In the rows, 128 means zero.
One turn moves each row of this set onto another row. After a few examples, where does it send each row asked below?
H: [136 107 142 150 136 101 129 154 145 152 147 150  89 117 123 134 116 132
  90 105 126 113 120 110 134  88]
B: [ 94 140 149 108 160 141 144 135  71 125 124 137 125 133 122 138 114 161
 137 112  80 112 118  96 140 140]
Z: [128 153 120 119 122 143 103 108 118 128 128 128 111 147 118 141 115 127
 102 111  93 101 114 108 181 138]
T: [108 125 117 125 158 129 121 137 114  98 141 110 147 146 136 151 129 132
 110 110  73 129 145 130 168 138]
R: [127 138 169 112 134 149 146 135 104 128 166 136  97 113 126 149 139 118
 110 122  97 172 119  88 160  94]
K: [109  98 115 155 126 125 132 144 134 165 118 162 122 168 130 139 140 117
  95 142  90 132 134  98 131 116]
V: [132 123 118 142 177  93 132 145 160 145 147 152 110 149 107 136 115 131
 104 127 116 123 140  98 135 114]
X: [110 106 139 119 170 144 136 148  95 103 150 115 147 130 145 125 121 123
 117 110  62 145 106 109 164 127]
D: [ 93 123 108 134 157 137 142 127  89 129 122 118 132 154 109 151 136 155
 130 122  87 100 122  89 165 140]
U: [141 149 142 111 109 141 131 120 116 122 135 119  95 113 121 149 117 113
 124 100  86 133 109 107 173 119]
A: [120  95 142 135 146 131 146 160 116 150 140 163 130 152 151  99 155 127
  95 128 107 136 145 104 121 104]
Y: [112 101 158 131 166 131 145 134  93 120 153 127 117 111 125 119  98 145
 125 140  74 144  98  77 128 107]
S: [ 94 125 164  95 152 130 157 147  87 117 152 139  97 119 139 119  95 147
 106 110  82 129 113 125 141 107]
E: [123 147 131 136 146 153 128 129  82 152 135 107 124 111 109 152 112 140
  98 130 110 155  97  97 182 104]
C: [131 120 146 109 105 138 137 147  75 153 135 136  92 104 126 138 118 145
  94 136  92 156 100  89 155 119]
G: [109 151 111 145 159 163 120 129 135 147 141 101 134 133 106 150 122 133
 100 121 103 142 109 100 177 127]
J: [112 115 142 142 145 126 146 155 112 154 127 174 117 140 160 115 147 135
  99 134 104 126 152  94 109 116]
L: [121 103 105 140 157 107 114 154 132 161 147 161 101 149 129 126 104 149
  87 114 106 103 142 115 163  99]
W: [132 115 144 158 152 102 129 152 130 152 139 159 101 111 104 126 117 136
  78 125 128 121 128 105 146  80]
N: [ 98 136 135 144 130 109 126 140 133 150 134 159 127 175 143 125 147 139
  92 123 118 144 158 109 146 105]

U moves to X
A moves to W
Where do these go?
T moves to G
S moves to R
K moves to L

One turn moves each row of this set onto another row. After a few examples, where does it send each row asked below?
Vibed: [134 157 118 152 153 148 114 113 102 140 140 179 125 100 127 125 108 120
 139 122 111 108 126 140 132 133  90 158 149 107 157 116 139]
Zeto: [136 147 102 143  79 156 128 115 140 124 138 103 107 107 144  99 103 142
 152 153 123  92 104 128 133 132 139 147 149 145 127 133 133]
zipa: [143 161 145 119 133 171 149  93 143 147 150  95 123 111  99 103 140 136
 153 102 107 102 138 122 146 143  89 166 154 108 135 144 149]
Netol: [158 127 144 142  95 133 110 135  92 116 139 122 100  86 108 102 110 126
 144 105 110 115 101 136 152 140 110 127 148 154 140 120 137]
kob: [143 128 122 131 137 135  96 115 122 131 128  93 137 122 132  97 130  81
 116 133 127 126 125 139 119 158 155 147 139 136 148 101 134]
Ret: [147 163 150 130 129 143 104  97 106 145 135 102  98 111 107 142 138 101
 106 102 136 132 108 152 119 134 142 156 153 152 142  86 145]
dufem: [120 135 119 117 102 191 121 132 126 155 142 100 114  91 130 126 130 153
 157 113  97 116 113 127 114 159  87 147 148 112 163 128 184]
lage: [127  97 108 184 125 156 113 119 110 136 129 128 112  80 125 127 132 118
 153 101 124 115 112 134 132 125  99 138 123 109 157 127 140]
nor: [146 169 121 151 166 163 128  81 119 119 130  94 101  97 133 145 128 127
 153 122 146 113 127 128 130 161  78 152 124  97 177 111 139]
Les: [117 167  91 130 140 142 126 121 118 113 147  63 115 111 107 131  90 132
 116 131 143 137 124 140  99 139 109 158 162 111 176 113 114]
pog: [117 158 124 148 141 137 112 119 110 134 121  55 127  80 101 136 141 152
 120 146 143 127 100 122 138 133 114 166 153 120 165 136 173]
pev: [104 138 115 148 109 155 114 100  78 132 134 102 136  76 136 114  92 115
 149 100 109  92 109 143 124 156  97 147 134  94 135 128 150]
kabo: [115 165 128 130 107 176 122 120 144 135 120 110 137 126  79 117 131 128
 144  99 145 124 134 143 162 145  83 138 138 148 156 124 141]
Bilat: [140 178 132 124 141 151 116 101  95 113 156  99 120  78 104 134 130 138
 107  92 107 136 111 135 115 119 138 155 143 110 138 145 138]
Boki: [131 142 125 169 117 151 103 125 141 116 142 105  91  98 102 115 106 111
 148 114 125 111  93 114 122 128 141 156 125 130 196 102 148]
pim: [116 137 110 153 113 180 116 111 104 122 112  79  96 140 131 140 102 136
 138 122 147 109 118 137 173 151  92 165 108 118 142 127 143]
lodo: [140 118 112 126 128 188 102 114 132 137 154 113  80 127 132 130  93 152
 143 103 120 108  97 104 115 129 133 173 161 120 134 112 145]
lam: [140 116 104  69 138 154 118 130 112 134 124 108 107 123 128 111 114 119
 139 139 156 124 128 146 128 158  92 152 172 135 157 123 139]
gopat: [170 113 145 122 120 135 119  88  96 111 114  78  91 109 140 140 146 104
 132 116 132 128 120 122 122 147 107 157 166 140 135 120 140]
Nupin: [127 175 115  94 119 165 108  86 126 128 164  83 107 130 124 117 144 121
 143 110 114 115 117 159 142 149  84 149 119 106 153 136 133]
vetod: [131 163 129 137 118 148 115  99 114 144 129 117 142 101 134 108 145 134
 135 137 107  88 152 108 103 154  94 136 171 131 124 121 153]
zuf: [137 166 139 122 130 159 109 102 125 135 116  87 130 150 103 139 128 130
 115  94 152 119 144 111 111 124 134 159 155 115 149 127 111]
Veg: [129 137  89 126 133 149 103 128  95 132 133 113 109 106 118 119 118 119
 105 157 149 112 125 124 162 114 145 182 164 136 136 112 153]
vob: [136 162 110 140 141 160 112 121  94 106 130  77 132 140 117 153 103 132
 141 131 162 118 106 135 140 133  88 170 173  99 171 123 163]
furu: [134 130 103 108 109 155  92 122 134 143 120 118 108  96 138 123 105 165
 136 147 119 134 111 103 144 149 116 158 177 150 141 113 124]

Netol moves to nor
vob moves to furu
Where do these go?
Boki moves to pim
Zeto moves to Nupin
Vibed moves to pog

One turn moves each row of this set onto another row. After a few examples, where does it send each row asked below?
meke: [149 144  99  96 132 143 116 102 138 132 143 102 167 159 171]
fuzu: [136 150 108 110 143 154 181  92 124 139 137 126 112 124 182]
vuku: [139 125 131 100 134  84 154  99 129 131 131 114 131 140 183]
Pedi: [141 113 131  97 130  94 149 104 132 128 133 108 121 142 183]
reki: [128 126 136 112 131  78 148 105 126 132 132 121 135 139 179]
nezog: [138 144  93 120 129 111 161 107 138 133 146 121 139 102 109]
fego: [161 149 135  94 144 173 156  91 130 125 127 108 141 139 131]
ruzi: [126 142 109 116 125 136 102 114 132 135 143 112 175 158 162]
gupe: [130 133  98 125 124 115 152 115 138 133 148 121 136 103 104]
ferum: [146 128  90 108 125 127 158 110 145 128 149 110 125 106 111]
Bogu: [142 131 144 107 133 179 138 107 129 124 131 109 136 140 123]
bunul: [130 105 137 105 123  95 140 112 131 128 135 110 120 143 178]
von: [118 164 115 128 144 136 179  95 115 145 134 141 128 121 177]
Beb: [ 98 148 126 143 133 141 159 110 113 145 137 144 126 122 166]
sul: [148 140  89 109 130 118 165 105 142 131 147 114 132 104 113]
zabak: [131 166 148 127 143 148 148  99 117 133 126 132 165 132 121]
betos: [145 158  99 103 136 130 120 100 134 135 141 109 178 157 171]
popu: [137 134 104 105 124 146 104 112 137 132 144 103 166 160 166]
Kiz: [131 156 106 115 131 127 111 106 130 137 141 116 183 156 165]
Gen: [154 171 136 107 150 153 163  86 122 130 124 122 158 134 131]
Nid: [102 124 125 133 124 161 151 117 120 140 141 131 108 127 166]
napi: [124 142 152 126 132 164 133 112 121 129 129 124 151 137 115]
tagug: [135 124  95 118 120 125 150 116 142 130 150 114 128 106 106]
Bika: [126 126 114 112 131 170 164 106 126 136 140 120  99 129 175]
moku: [122 113 141 114 125  86 139 113 127 130 134 118 130 140 175]

meke moves to Kiz
Beb moves to Bika
Where do these go?
napi moves to fego
sul moves to gupe
bunul moves to vuku

One turn moves each row of this set onto another row. After a few examples, where does it send each row asked below?
Fito: [141 134 198 154 137 132 118 106 134 113 124 125 110 146 130 101 146 131]
Soso: [139 117 149 112  80 141 172 112 124 120 125 146  97 137 147 130 150 115]
butiz: [122 109 124 132 117 160 159 105 128 106 139 154 136 159 142 144 150 121]
Suz: [128 126 173 132 124 120  94 102 117 117 120 147 134 135 181 139 162 128]
tedid: [137 120 140 137 116  97 174 124 136 101 155 148 154 137 155 135 128 117]
zasis: [137 120 184 183  96 125 110 118 124 138 113 141 130 146 140 106 139 110]
gatem: [139 130 105 149 143  87 142 116 137 120 126 144 125 138 137 127 142  88]
mamu: [136 130 164 119 114 104  85 105 126 118 131 145 148 137 163 142 150 114]
gifor: [149 138 195 164 106 115 106 111 131 126 124 141 139 144 130 102 126  97]
lilot: [150 141 152  96 119 135 162  88 132 102 143 158 128 155 128 129 125 110]
rila: [130 134 139 173 153 134 104 111 129 113 115 154 101 145 139 146 150 130]
komon: [135 114 165 161 116 118 107 101 135 139 126 137 129 173 114 107 138 143]
Legig: [168 159 160 140  95 123 143 103 137  94 129 140 105 102 163 125 142 109]
medu: [156 157 152 136 138 102  99 112 142 107 127 148 105 136 115 140 128 104]
Bigi: [134 128 162 138  61 127 131 108 131 116 138 166  87 148 139 125 147 100]
tiga: [164 138 150 147  90 105 192 100 122 120 114 145 120 130 139 133 136 116]
lib: [138 136 130 155 150 103 158 115 126 118 112 142  94 124 161 117 156  98]
tezi: [135 128 184 183 125 133 104 110 128 121 123 144 150 152 137 108 134 107]
tafiz: [142 121 131 174 114 130 187 107 123 108 119 144 139 135 148 147 151 121]
bidek: [145 120 104 168  77 124 128 110 138 118 132 150 137 131 152 143 148 122]
palom: [137 116 170 154 103 118 105 132 144 119 135 112 125 138 117 115 152 110]
Bafev: [132 119 157 146 122 112 188 118 125 103 140 149 130 131 176 127 139 132]
mugu: [159 154 139 154 130 129 137  65 130 106 131 172 136 153 153 127 124 142]
nukev: [143 121 150 133 106  89 184 106 127 121 141 160 136 148 159 123 120 138]
dovuk: [113 118 145 164 106 158 127  96 129 104 143 176 113 169 146 134 154 116]
tib: [148 139 124 144 141  84 154  93 126 138 112 159 103 149 144 111 133 112]
Logis: [137 126 170 122 103 101  92  95 117 135 118 154 132 144 169 134 149 132]
Fimem: [139 152 172 129 112 137 125  89 139  87 155 171 116 157 129 125 132  91]
saze: [146 132 143 154 101 103 108 117 128 140 105 153  77 138 131 137 143 127]
nevug: [161 145 140 148 125 111 180  93 130  99 133 149 155 143 128 142 126 108]

Fito moves to komon
medu moves to rila
Where do these go?
Suz moves to Logis
butiz moves to Soso
Fimem moves to dovuk
lib moves to tib
gifor moves to tezi
tedid moves to Bafev
mugu moves to bidek
nevug moves to tafiz

One turn moves each row of this set onto another row. After a few examples, where does it send each row asked below?
tanog: [141 148 114 100 125 149 129 103 101 132 146 132 126 116 128 128]
tupe: [127 142 107 126 124 125 125 147 130 158 137 106 162 143 169 129]
zurod: [155 142 140 155 144 142 151 156 114 111 108 116 135 147 130 120]
Ravov: [118 134  95 127 139 125 135 139 135 163 143 108 170 135 159 128]
ged: [137 166 114 110 145 154 125 126 110 145 148 131 137  95 133 145]
Ravu: [101  99 117 139 134 117 142 149 149 160 139 125 144  99 142 130]
zavun: [112 110 126 151 142 129 146 151 150 173 135 142 140 106 126 110]
Fidog: [117 130 117 129 146 112 128 158 102 129  98 157 161 109 104 145]
Lov: [117 137 138 130 105 134 164  94 107 116 138 134 131 133 126 150]
totup: [ 91 101 142 144 131 136 143 156 128 149 121 112 140  94 132 144]
Sobi: [130 141 112 148 137  99 142 144 110 142  94 150 156 116 100 152]
det: [126 131 110 133 122 101 140 140 132 156 156 104 166 136 151 125]
nore: [142 137 127 150 137 125 159 161 112 129  88 135 120 152 116 134]
Kuro: [121 128 148 122 125 147 179 105 122 111 125 136 135 130 140 146]
madu: [116 142 148 116 118 143 171 102 110 110 133 135 134 136 136 124]
kesa: [131 129 114 111 131 164 129 112 102 151 156 127 129 126 113 114]
peves: [118 126 126 146 138 117 135 157  98 144  92 163 152 121 109 152]
zupi: [125 152 125 147 138 145 159 150 114 142  96 134 109 150 101 122]

Ravov moves to peves
ged moves to totup
Ravu moves to nore
Where do these go?
tupe moves to Fidog
kesa moves to zavun
Lov moves to det

One turn moves each row of this set onto another row. After a few examples, where does it send each row asked below?
buduz: [129 157 107 164 136 165 147 122 119 168 164 118]
num: [104 133  91 148 127 137 168 137 136 138 125 170]
gana: [132 145 129 179 128 121 129 117 136 128 103 136]
foti: [117 138  99 144 136 100 143 107 146 129 103 141]
Zuvu: [107 144 119 164 151 163 154 132 132 177 127 133]
kebup: [114 141 123 144 135 148 128 118 135 164 187 131]
sosad: [ 97 149 109 167 146 160 162 131 127 174 126 134]
goza: [102 156 108 117 126 112 183 128 142 147 124 133]
nes: [122 159 147 135 134 133 154 113 124 180 119 120]
febi: [111 152 116 168 136 176 145 134 126 159 156 141]
Pek: [137 150 102 125 137 130 135 106 133 115 162 157]
puru: [115 154 122 151 127 122  95 119 130 157 143 126]
ralu: [120 138 125 155 138 133 108 118 124 168 115 140]
pomid: [120 144 126 146 121  81 157 109 132 129 146 111]
Sud: [118 141 132 143 126 128 125 110 136 169 183 136]
Noba: [125 146 101 151 136 127 171 111 151 137 170 170]
Bipim: [141 163 133 157 114 128 151 105 119 181 158 124]
zamid: [113 141 116 159 131 131 108 117 115 161 112 145]
tegar: [121 146 137 139 126 145 143 112 130 167 186 135]
Mek: [114 128 126 169 119 144 170 120 126 110 133 161]
mone: [ 93 142 126 158 126  98 178 117 157 132 134 122]
bufu: [118 170 150 147 116 125 164 114 132 180 151 127]
ginas: [117 148 107 162 129 126 153 122 126 103 178 146]
vapu: [115 166 141 133 127 126 157 109 115 174 116 118]
tumaz: [132 167 143 155 131 130 166 116 133 133 107 109]
nonil: [114 151 115 185 147 145 163 133 149 136 114 120]
ton: [113 158 118 157 126 110 177 118 135 117 180 137]
Feteg: [109 143 119 133 133 128 135 118 128  97 127 113]
paba: [117 143 104 116 120 118 134 123 123 124 114 150]
kupop: [122 163 106 121 141 106 161 105 155 136 166 133]
dagu: [127 149 120 137 128 122 189 103 134 135 108 146]
Deni: [121 137 119 169 127 136 198 123 123 128 158 137]
tedev: [114 141  89 145 150 149 166 120 138 119 112 139]
zan: [121 127  97 160 137 131 130 125 117 103 148 127]
peg: [128 150 106 167 129 125 110 114 129 171 156 119]
Tas: [117 157 115 146 126 101 145 114 129 106 174 130]

pomid moves to zan
tegar moves to Sud
Where do these go?
num moves to goza
Pek moves to Noba
vapu moves to zamid
gana moves to nonil
ton moves to Tas
ralu moves to Zuvu
mone moves to Feteg
buduz moves to Bipim
febi moves to bufu
foti moves to tedev

